Named moves (each a turn or a mirror), then the moves between two rows, first move first; the first pair answered:
rifig:
[ 35.5 -23.4 -14.3 -24.3  28.2   8.5  -9.5   9.4  17.1  10.6  13.9   9.9
   1.7  16.0] -> [ -0.2   8.0   3.2 -24.2  43.2  -4.5   6.3   1.3   9.8  15.3 -13.1   4.9
 -15.5 -36.0]
[ -6.3  14.2   6.3 -11.7 -15.7  40.4  48.0  14.1  26.3 -16.2 -15.8   9.0
   1.6  -2.5] -> [  2.9   4.9  -0.4 -12.5 -20.5  45.3  45.9  16.6  28.8 -15.5  -9.3   9.8
   6.0  11.1]
[ -3.0 -10.0   5.0  -0.4  16.6 -21.4 -16.3  -0.1 -15.1   7.0  -3.5   9.9
 -12.5   4.2] -> [ -1.1 -15.8   3.7  -1.9  17.2 -19.3 -16.1   2.9 -15.8   7.4  -3.0   7.5
 -10.9   8.4]
Dofe:
[ -2.1  14.4  15.1 -11.6   1.7   3.5  18.0   6.1  16.0  -8.1 -11.9  -0.4
   2.6 -14.9] -> [  1.3  14.0  12.5 -11.1  -4.2   6.2  19.8   6.5  20.8 -11.1  -9.4  -1.2
   4.7  -6.2]
[ -4.9  13.3  19.8  -9.9   6.1  -8.8   2.1 -10.4  13.5   2.9   3.6  -2.5
  -0.1  -9.2] -> [-8.9 18.5 18.9 -5.0 -2.3 -4.3 10.2 -8.9 14.1 -1.8 -0.9 -7.1  0.2 -7.0]
[ 13.6 -41.8  14.8 -10.4  -9.9  19.9 -29.6  -0.9  20.1  12.1  19.0  34.6
  11.6  10.4] -> [ -7.8 -30.9  23.6  -9.5  10.4  -0.2 -35.4  -7.8   5.7  25.5   3.8  35.5
  -3.0 -25.9]
rebaf:
[  5.2  15.9   7.6   0.7   8.4   5.0  12.8   0.6  10.1  -0.1 -15.6   7.1
  -2.6 -19.8] -> [  7.6  10.7  13.5  -6.0  16.8 -12.5  -3.1   0.1   7.5   4.6  -5.2   8.5
  -5.4 -21.1]
[ 3.2 -1.5 -4.3 -3.8 -6.8 19.6  4.5 -2.3  8.3 -2.6 -3.4  5.5  4.2 11.8] -> [  3.4  -4.4   4.6  -4.3  -1.6 -12.8 -16.4  -3.4  -4.2   4.1   9.6   1.1
  -1.6   9.4]
[  8.2 -16.7  -8.5  13.6 -21.9 -15.0 -11.6 -14.5 -35.0  -4.0  31.6 -12.8
  -5.2  41.4] -> [ 17.5 -13.9 -24.8  11.9 -25.8  30.1  18.5 -11.7 -17.1 -11.7  11.3  -1.9
   5.8  45.3]
Now pairs of rows:
Between the rows of a pair lie two moves.
[ 15.4 -10.6   3.8  -3.9  -6.0  14.8   9.0  -2.3  14.2  -1.7   5.5  10.1
   1.0  10.2] -> [ -1.4  -0.4  18.1  -8.0  10.2  -9.6   2.8  -7.2   6.8   8.0   2.6   9.2
  -9.7 -16.4]	rifig, rebaf
[-17.0  38.7 -26.6  -0.1  15.4  32.3 -12.7 -11.1 -45.1  10.9  -4.9  11.9
   6.5 -10.6] -> [  3.8  29.1 -33.9  -1.1  -2.5  48.9  -9.3  -3.2 -31.1   0.2   8.1   9.1
  20.3  21.3]	Dofe, Dofe
[ -3.3  13.2  14.8 -14.9   1.5   0.4  26.6  -2.4  13.5  -6.8 -11.7 -11.2
  -3.7 -25.7] -> [-10.8  14.0  20.7 -13.6   2.8 -17.3  15.9  -5.1   5.4  -3.5  -5.9 -16.1
  -7.4 -27.7]	rebaf, rebaf
[-13.6  13.7  -8.1  -0.9 -14.1  -8.5  -6.2   0.4 -11.7  -4.0  14.2 -11.6
 -29.6  27.9] -> [ -0.6   5.8 -16.6 -19.2   0.6  29.8   9.8   4.7  14.2  -3.1  -0.1  10.1
 -21.8  22.1]	rifig, rebaf
[ -6.5  17.7  13.8   0.8 -48.0  -0.4  -6.6 -11.2   0.7  -3.0  20.5  -2.8
  -3.4   2.1] -> [  7.0   6.0   6.8 -10.3 -45.9  13.9  -5.5  -6.7  12.5  -4.9  20.3   7.1
   4.9  10.8]	Dofe, rebaf
[-26.1  22.8   4.3   7.4  -7.4 -30.7   5.7   8.5 -12.4  -0.5 -18.9   4.3
   8.3  -9.9] -> [-12.7   6.3   6.2 -10.7  11.2 -39.0 -14.1   9.3  -6.6   9.9  -8.9  17.7
  10.7  -8.8]	rebaf, rebaf
[-27.0  28.9  -7.8  15.7   6.4 -16.2   8.4  -1.7 -16.5  -2.1 -31.2 -10.6
 -20.5 -24.4] -> [ -1.7  18.9 -23.9  27.2 -28.5   8.1  20.0   8.5  -5.7 -20.1 -15.6 -18.6
  -3.3  26.7]	Dofe, rifig
[ 23.8 -14.7  -1.2  -5.1 -14.7 -32.7 -23.5  13.6  -6.1 -17.7  23.6  -9.6
   8.6  15.0] -> [  1.0  13.6 -10.2  16.6 -33.0  10.0  26.7   9.9  -7.0 -32.7 -10.5 -19.9
   7.3  -1.9]	Dofe, rebaf
[  4.5 -13.2  -3.9  -2.9   5.4 -28.0 -20.8   3.0 -18.1   1.1  24.8  -8.3
 -19.0   6.6] -> [ -1.1   2.1 -19.2   5.3  -5.7  30.1  29.8   4.8  -2.5 -14.6 -11.3  -3.6
 -12.4   0.0]	Dofe, rebaf
[  2.1  12.5  -6.4 -18.0   1.9  35.2  37.6  10.5   3.7 -10.7  -6.6  -5.3
  11.7 -12.9] -> [  4.8  -4.6  11.6 -27.6  14.4 -30.6 -16.6   7.4 -15.9   6.8  29.0  -9.6
   1.5  -9.2]	Dofe, rebaf
[ -4.4   1.1  10.8   8.5  14.1  -3.4 -22.3  -0.4 -14.6   4.6 -13.6   0.1
  -8.5 -35.1] -> [  4.4  -8.8   6.2  -1.5  21.1   9.1 -22.3   3.6  -5.0   6.9 -14.2  11.8
  -3.9 -32.9]	rebaf, rebaf
[ 15.2   2.1 -16.7  15.7 -11.5  15.6  13.8  -6.3  -5.9  -0.1 -13.9   3.1
   8.5   4.9] -> [  5.4   7.5  -9.2  24.7 -15.7  -8.0   4.5  -9.2 -19.9   1.7  -8.6  -8.7
   3.5   3.9]	rebaf, rebaf
[-42.5  19.6  -2.8  14.6   0.1 -22.0   5.7   2.6 -15.5  -5.9 -15.1 -18.1
 -22.8 -16.5] -> [ 15.9 -25.2 -20.4 -22.3  14.9  19.3  -4.8  18.4  32.3  -2.2   3.2  19.5
   6.9  19.5]	Dofe, rebaf
[ -1.7   4.3   6.7 -25.6  21.5  12.5  -2.3  -1.3  19.2  19.7  -9.2  13.1
   1.7 -24.9] -> [ 15.1 -14.2  -2.5  -1.7 -12.1  -3.9 -24.3   2.0   2.6   6.2  25.2  -2.6
  11.7  29.7]	rebaf, rifig
[  8.3  12.3  14.3 -10.1 -25.3   4.6  12.8   9.7  28.2 -14.7   7.2 -16.4
   8.5  10.8] -> [ 15.7   4.1  19.5 -31.0  -0.7  -6.6  -1.8  10.5  34.8  -1.4   9.1  -2.5
   7.4  -2.9]	rifig, rebaf
[  0.9   2.5  -4.0   2.4   1.6  20.9  14.0   0.4  -0.9   3.0 -12.8   3.7
   4.8 -19.0] -> [ 13.4 -15.7  -0.8  -4.3  10.8  -3.6 -16.9   0.8  -5.2  13.0  10.7   8.3
   5.9  -8.6]	rebaf, rifig
[  1.8  -1.2  -5.2   8.6  -7.9  -6.7 -11.4   8.4 -11.3  -6.9   9.6  -8.0
   2.1  15.7] -> [  9.7  -8.0  -7.6   2.5  -1.1  -4.3 -13.3   8.6  -6.3  -3.3  12.0  -1.4
   4.8  16.7]	rebaf, rebaf
[ 23.7 -16.4 -23.1 -10.0  -1.2  62.1  31.7  13.7  25.1  -8.7  -5.4  15.9
  11.8  16.0] -> [  1.8  -6.5  -3.0 -30.3  40.5  38.5  20.1   6.1  22.4  12.7 -22.1  30.1
  -3.9 -40.3]	Dofe, rifig
[  6.8  12.5  19.6  -4.4 -19.8 -13.3  10.4   0.5  18.6 -11.7  15.5 -15.0
  19.7  21.2] -> [ -3.7  18.1  33.2 -16.7   1.8 -25.4   6.9  -3.3  19.6  -2.4   6.0 -10.1
  12.6  -9.0]	Dofe, rifig
[ -6.8  -6.4   4.3   7.3   4.6 -11.8 -10.4  -4.2  -8.2  10.7  -8.7   3.5
 -11.1 -10.4] -> [ -3.0   0.9   1.1  17.7 -17.8   0.8   4.8  -1.0  -2.5  -3.1  -9.0  -7.4
  -5.2   8.1]	Dofe, Dofe
[-18.0  16.3 -24.1  27.0  11.5  11.0   5.1  -9.7 -39.3   8.0 -21.7  10.7
 -23.4 -14.1] -> [ 11.3 -10.8 -34.3   4.5  29.0  26.4  -7.2  -2.6 -20.6  17.9 -12.2  37.4
 -11.5  -4.0]	rebaf, rifig
[  7.5 -28.9 -26.0   8.9 -16.5  -3.0  -3.1  10.5   0.4 -14.3   7.1   5.3
  18.4  47.6] -> [  1.7 -23.1 -26.0  17.7 -23.5  -3.0   2.4  10.6  -3.5 -18.6   5.2  -1.0
  16.5  45.8]	rebaf, rebaf
[ 10.4  11.2 -16.6   2.2 -21.5  27.1   7.1 -16.5   1.1 -14.3 -11.4 -13.0
   8.7  11.7] -> [ 17.4   7.6 -16.3  -7.0 -17.4  28.4   6.8 -14.2   7.9 -14.9  -9.5  -8.8
  12.8  12.6]	rifig, Dofe
[ -0.9 -13.4 -13.6   9.3  13.1  12.8   2.5   4.2 -21.5  12.9  27.5  14.7
   2.0  13.8] -> [-17.5   3.6  -4.6   7.0  22.5  17.8  18.2   1.1 -18.4  13.6   8.2  15.3
  -3.1 -14.4]	rifig, rebaf
[ -1.6  -8.3  13.3  16.1 -20.8 -25.0 -21.6  -5.8 -13.0  -3.1  21.8 -18.2
  -1.9  25.1] -> [-13.6   9.0  18.7  20.4 -28.8 -21.4  -3.4  -7.5 -12.2 -10.3  12.1 -26.1
  -5.1  12.2]	rifig, Dofe
[-47.9  48.3   6.4  -1.1  10.7   6.6  20.9 -16.7  -0.7  -1.4 -20.1 -14.3
  -2.2  -8.4] -> [  0.8  -2.8 -11.0  -2.8  -0.1  -6.4 -28.2  -7.6  -2.2   1.2  33.4  -5.0
  16.6  60.9]	rifig, rebaf
[-15.1  51.3  28.7   1.6 -18.2   3.0  46.1  -0.1  22.2 -18.7 -27.9 -24.9
  -9.1 -32.6] -> [ 43.3 -12.2  29.1 -45.5   9.4 -25.9 -19.5  12.9  49.2   3.0  28.6   5.8
   9.3   9.9]	Dofe, rebaf
[ 12.1  13.1  23.9  -6.5 -36.6 -22.4   2.2  10.2  38.7 -18.9  22.0 -33.7
  10.4  16.8] -> [ -0.3  18.9  37.8 -21.4  -7.5 -39.0  -4.8   6.0  39.3  -3.3  10.7 -21.9
   0.3 -19.3]	Dofe, rifig
[ 24.4 -25.5 -16.0  13.6  -8.0  30.8  -4.8  -7.2   0.9   8.4 -15.5  -4.2
   2.8   0.4] -> [ 10.9 -11.0 -13.2  28.5 -22.5  21.0   2.1  -8.8 -12.5   2.1 -17.2 -19.0
  -4.1  -1.7]	rebaf, rebaf
[-17.7  45.8  28.5  -9.8  -4.6 -25.7   9.0 -18.9   3.2  21.9  -3.1  -2.4
 -13.0 -40.0] -> [ 16.6  17.7  -1.2  14.1 -50.2 -10.0  -0.3  -9.2  -2.4  -0.8  32.2 -13.7
   8.0  43.0]	rifig, rebaf
[  1.5  -1.4 -43.4  35.7 -14.5  35.8  26.6  -6.0  -9.5 -13.5 -17.0  -6.4
  -0.4  27.1] -> [ 10.6  -3.9 -41.2  26.0 -14.7  42.5  31.3  -3.0   6.3 -18.4 -13.2  -2.7
   5.7  33.1]	rifig, Dofe
[ 15.9  -5.8   6.2 -10.4   6.5   0.1  -6.0   2.5  12.2   5.4   4.3   8.2
   2.9 -10.2] -> [ 18.8 -12.3   1.8  -7.3   2.8   0.1 -11.2   3.0  10.2   5.5  10.0   7.4
   6.4  -0.6]	Dofe, rifig
[  1.5   5.2   0.7   3.2   0.3  -6.3  15.3  -0.7  -7.8   5.5 -16.7   1.5
  19.7 -13.4] -> [ 11.5  -5.7  -1.8   3.3  -3.4 -16.1  -0.3   1.4 -13.6   6.8  -0.7   1.3
  23.9   4.9]	rifig, rebaf
[ 22.6 -24.6 -15.8   2.0   5.1   4.1 -29.0  -8.3   2.1  -4.2  11.5  14.9
   7.7  28.7] -> [-21.5  16.1  -7.5  35.0  -9.7   0.7   1.2 -18.0 -25.5 -12.9 -15.4  -8.0
  -8.8  -0.2]	Dofe, rebaf
[ -3.8   7.5  17.2 -10.1  13.0 -16.5 -27.3  -4.5  -5.0  16.8  -0.2   0.0
  -2.5 -21.5] -> [ 15.3  -5.3  -0.3   7.4 -16.5   1.3 -23.7  -0.6  -6.5  -0.2  17.6  -8.0
  12.6  27.3]	Dofe, rifig
[-16.1  -8.8   7.3  -9.1  -1.5   2.2  -7.4   6.0 -10.3  -6.0 -15.8  -6.1
  -6.9 -11.3] -> [-11.8 -10.9   8.2 -14.6   3.0   1.4  -9.2   5.3  -8.3  -4.3 -12.3  -0.9
  -7.8 -11.5]	rebaf, rebaf
[ -2.7 -13.9 -16.6  34.2 -27.1  11.4   0.2  -0.3 -26.1  -7.4   5.9 -12.9
  -9.8  32.4] -> [-28.7   7.4   4.4   9.9  14.5   5.3  12.0  -7.4 -14.9  11.0 -26.4   2.2
 -22.3 -37.1]	rebaf, rifig
[-17.1  -7.0  -1.2  -5.5  -5.6 -16.7  15.0  15.9 -11.3   8.7 -16.0 -21.9
 -11.4  -8.9] -> [  0.1 -27.5 -10.3 -13.9  -3.7 -15.5  -3.0  18.7  -5.9  11.6  -0.3 -10.9
  -3.2  12.7]	rifig, Dofe
[  5.1 -11.9 -28.8  30.5  -6.0  36.8   6.0 -10.1 -13.6 -12.1  -4.0   7.9
   4.5  21.2] -> [  8.9 -31.2 -23.6   6.0  28.7  18.4 -20.5 -13.6 -11.2   9.4   2.7  29.5
   1.3   1.5]	Dofe, Dofe
[ 19.8 -18.4  -5.9   4.2  12.4 -23.3   1.2   6.1   7.9  10.5   0.5  -0.1
  13.9   6.2] -> [ 15.2  -7.6  -9.3  17.3  -7.0 -18.1  11.3   7.1   4.7   1.5  -2.0 -13.7
  13.9  13.8]	rebaf, Dofe
[-44.3  12.9  -5.5   6.6  -2.5  -1.6   8.7   9.3  -5.5  13.8 -36.0   7.4
  -0.9 -11.5] -> [-11.4  -5.3 -15.4   1.7 -24.2  21.8  11.5  18.6  16.2  -0.8 -15.4   8.9
  18.6  33.4]	Dofe, Dofe
[  9.0  -7.4   5.0 -19.9  29.3  18.7  -2.9   5.5  18.2  18.6  -4.0  16.2
  -7.6 -10.4] -> [-17.1  22.5  11.8  18.4 -16.5 -10.3   6.7   3.4 -10.2  -2.7   0.9 -26.5
 -17.7   2.9]	rebaf, Dofe
[ 14.2  -2.0   6.1  -2.7  -0.3  -6.7 -10.6   3.3  23.4  -4.8   7.4   2.0
   4.8  18.9] -> [ -5.4  21.2  16.1   2.5  -2.1  -8.5   6.7  -1.5  18.8  -7.3 -10.7  -6.8
  -2.9  -4.0]	rifig, Dofe
[ 10.5 -24.7 -14.3   3.2  38.0  -2.0 -10.7 -11.1  -6.5  19.5 -21.9  30.5
  -8.6 -22.8] -> [  6.5 -11.0 -22.2  14.3  25.2  24.8  16.1 -11.3  -3.3   6.8 -39.3  25.0
  -6.6 -21.8]	rebaf, rebaf
[ 31.0  13.4  14.8  19.8 -10.9 -12.6 -12.9   3.5   7.3 -17.6  16.5 -20.5
   9.0  46.6] -> [ 20.5   6.6  24.7  -1.2  30.1 -40.1 -38.8  -3.9  -2.0   8.0  14.1  -1.3
  -5.7   9.6]	Dofe, Dofe
[-16.4  31.9  32.9  10.4 -22.5 -40.7 -14.9  -8.5 -11.0  -3.1  11.1  -6.1
   7.8 -29.0] -> [  4.4  22.6  19.4  21.9 -50.4 -20.6  -7.7  -1.2  -3.2 -18.5  23.7 -12.4
  20.7  12.7]	Dofe, rifig
[ 11.8 -21.8 -11.6  10.4 -16.7   3.0   5.8  -3.3 -45.6  14.1  -0.8  -8.6
  -0.8  20.4] -> [ 21.1 -32.7 -12.8  -7.1   1.4   8.5  -1.1  -0.7 -35.5  25.5  -1.5   7.5
   0.7  13.3]	rebaf, Dofe
